In the data rows, the value 128 means zero.
Here are some numbered points:
[ 37 255 255  37  37  37 255  37  37 255 255 255  37 255  34 255  37 255
  34  37 248 255  37  37 255  33  34  37 255  37  37  34] 0
[148  99  99 152 146 150  99 151 150  99  99  99 150  98 142  99 153 101
 142 158  99  99 156 148  96 135 147 150  94 143 150 145] 1
[152  96  97 154 146 148  98 148 153  98  97  99 151  99 143  96 143 100
 144 155  99  97 141 144 105 141 153 148  99 159 146 148] 2
[162  96  98 161 163 159  97 160 150  97  99  97 157  98 122  96 156  99
 120 159  99  98 164 160  95 108 123 159  95 169 156 123] 3
[112 120 122 113 117 115 124 114 122 121 121 122 115 122 181 124 116 114
 180 119 120 121 113 113 123 189 181 116 118 113 114 179] 4
[ 56 222 222  54  56  55 224  55  55 228 244 223  54 223  76 208  56 231
  75  55 255 228  56  54 226  75  76  55 215  53  55  74] 5
[ 82 169 170  84  83  82 166  82  84 170 176 170  82 172 148 166  83 171
 147  83 171 171  80  85 163 157 146  85 160  83  82 143] 6
[149 118 113 145 148 150 112 146 148 112 111 112 148 112 114 113 150 110
 114 149 107 113 154 150 109 111 114 147 122 133 149 115] 7
[129 119 114 122 125 123 113 123 112 114 116 113 123 114 177 116 121 117
 176 122 113 114 130 123 110 175 168 126 120 132 123 172] 8
[159 105 100 162 165 160  99 159 148 100 100  99 163 100 117  99 158  98
 116 143  97 100 155 160 101 116 115 164 103 154 162 117] 9
[139 112 106 141 137 136 106 138 139 105 106 106 134 106 165 105 132 101
 164 140 104 106 140 130 101 153 168 142 102 131 136 166] 10
[149  99 101 143 139 148 100 151 134 100  96 101 146 101 149 103 148  97
 144 157 100 100 149 149  94 149 147 155 106 137 150 156] 11
[157  96  98 154 142 152  98 152 152 100  98  98 151  99 139 101 149  99
 139 149  96  98 164 158  94 141 131 154 101 148 150 139] 12
[105 135 130 111 110 109 130 109 108 133 129 131 106 128 182 131 110 124
 184 102 131 130 104 108 133 175 167 110 131 118 110 173] 13
[114 127 127 111 111 109 127 109 109 127 127 128 108 130 181 133 108 132
 180 110 127 127 112 110 129 194 173 106 125 105 108 171] 14
[ 63 201 207  61  64  63 206  63  64 211 199 210  62 214  98 198  63 212
  99  62 208 212  64  62 230 101  97  64 214  64  63  96] 15
[ 95 145 150  94  97  94 151  95  92 148 152 148  95 147 168 141  92 158
 166  91 149 151 102  90 146 158 170  94 148 102  94 171] 16
[ 35 255 255  35  35  35 255  35  35 255 255 255  35 255  33 255  35 255
  33  35 255 255  35  35 255  32  33  35 255  35  35  33] 17
[155  96  96 158 160 157  97 157 162  97  97  98 158  97 124  95 154  98
 124 157  97  98 151 160  98 125 124 157 101 163 158 125] 18
[158 102 100 156 157 160  98 159 172  99  98  99 160 100 114 108 154  98
 115 154  98  98 159 165  98 122 114 156  96 161 158 115] 19
[162  97  97 152 159 157  97 157 162  97  98  97 156  97 121 102 157  95
 122 162 104  97 164 151 101 122 119 155 100 159 157 123] 20
[ 36 255 255  36  36  36 255  36  36 255 255 255  36 255  33 239  36 255
  33  36 253 255  36  36 236  33  33  36 255  36  36  33] 21
[164  96  98 159 162 159  98 158 160  98 100  98 159  99 114 102 160  96
 114 154 100  99 171 158 101 110 115 162 108 158 157 112] 22
[ 65 211 202  66  66  67 199  66  66 198 203 201  66 199 108 208  67 200
 110  67 210 200  64  68 190 114 107  66 195  67  67 110] 23
[103 127 127 109 108 108 130 108 114 129 126 128 108 126 180 125 109 126
 181 117 125 126 113 111 126 183 173 114 138 110 109 180] 24
Which three points above are nearest to each new point? Their numbers follow each, nearest first.
[129 107 110 127 130 128 111 129 138 110 109 110 125 109 171 111 123 112
 172 117 117 108 140 129 114 178 164 125 109 141 128 166] 8 10 4
[125 109 111 125 135 130 111 130 123 110 110 111 129 111 175 110 133 110
 173 134 111 112 109 128 108 159 180 129 112 140 128 175] 8 10 4
[132 106 104 142 141 138 103 138 139 105 102 103 140 104 159 112 141 101
 158 125 103 103 146 145 110 160 152 143 104 139 139 158] 10 11 2
[146 101 102 142 136 142 103 142 149 102 102 103 143 102 156 112 144 103
 156 141 104 104 134 142 106 150 155 128 108 140 142 155] 10 11 2
[121 125 122 116 115 117 123 117 120 120 120 120 116 120 179 125 119 116
 186 107 128 120 115 118 122 166 176 114 125 115 117 177] 4 24 13
[112 124 125 107 116 111 123 111 109 124 127 125 112 123 182 128 108 128
 180 105 117 124 112 111 131 203 185 109 123 108 112 180] 14 4 24
[ 77 182 173  82  81  80 178  80  82 173 175 174  80 173 145 170  80 168
 141  83 179 173  77  79 183 141 141  78 162  81  80 144] 6 16 23
[ 77 186 180  79  76  77 181  78  80 180 171 178  78 177 138 166  77 181
 139  71 176 179  74  77 190 138 137  77 190  77  77 137] 6 23 16
[ 86 155 155  93  92  90 155  90  86 155 159 154  91 155 163 149  90 154
 164  88 164 152  97  89 154 167 164  91 157  87  90 162] 16 6 13
[139  98 103 144 144 143 102 142 140 104 104 103 141 103 156 108 145 106
 157 140 101 103 147 135 100 152 159 141 104 131 141 160] 10 11 1
[ 72 204 189  71  70  71 198  71  70 193 189 193  70 193 120 197  72 192
 122  72 174 192  72  71 191 126 123  70 192  71  70 115] 23 15 6
[125 113 114 123 127 124 114 124 116 113 113 113 122 113 176 109 122 115
 172 120 108 114 125 127 110 200 178 118 112 130 124 183] 8 4 24
[128 110 115 128 126 124 116 125 121 116 114 114 124 115 179 111 122 116
 178 126 111 114 130 125 114 163 177 127 103 122 127 176] 8 4 10
[ 97 145 146  96  97  97 147  96  94 147 141 146  96 146 172 147  98 148
 168  97 157 147  98  96 151 160 165  98 140  93  97 173] 16 13 14
[129 111 110 126 126 130 108 130 144 110 117 109 130 109 172 107 130 105
 169 134 102 111 133 133 108 165 169 130 103 125 131 180] 10 8 4
[156 103  98 149 144 148 100 149 148  99 100  99 145  99 146 105 150 100
 146 142 104  99 134 145 100 148 149 151  96 149 149 148] 2 1 11
[160  99 101 160 161 160 100 159 165 101 101 102 160 101 113  96 152 101
 112 151  96 100 170 154  97 105 111 170  99 166 161 114] 22 3 19
[126 107 112 127 127 128 112 128 132 112 109 112 129 112 173 122 130 109
 174 123 108 114 136 122 110 174 175 122 106 126 127 172] 8 10 4
[153  96  98 160 160 159  99 159 156  97  99  98 159  97 124  96 161  98
 125 150  99  97 148 157  98 130 132 160  99 150 158 124] 18 20 9
[164  98  98 157 155 157  98 158 151  97  97  98 156  98 125 108 155  93
 126 159  96  98 142 162 100 133 129 154  90 164 158 123] 18 20 3
[ 76 178 182  76  77  75 183  76  76 185 180 182  76 181 131 182  76 198
 132  77 178 182  72  79 173 144 132  75 180  75  75 132] 6 23 15
[134 108 106 132 135 135 103 134 131 105 105 105 137 106 162 102 137 108
 160 151 107 106 137 132 104 164 169 141  99 134 136 173] 10 11 8
[ 50 219 235  49  50  50 234  50  50 236 236 237  50 236  63 254  50 239
  63  51 240 234  50  50 242  61  62  50 240  49  50  63] 5 0 21
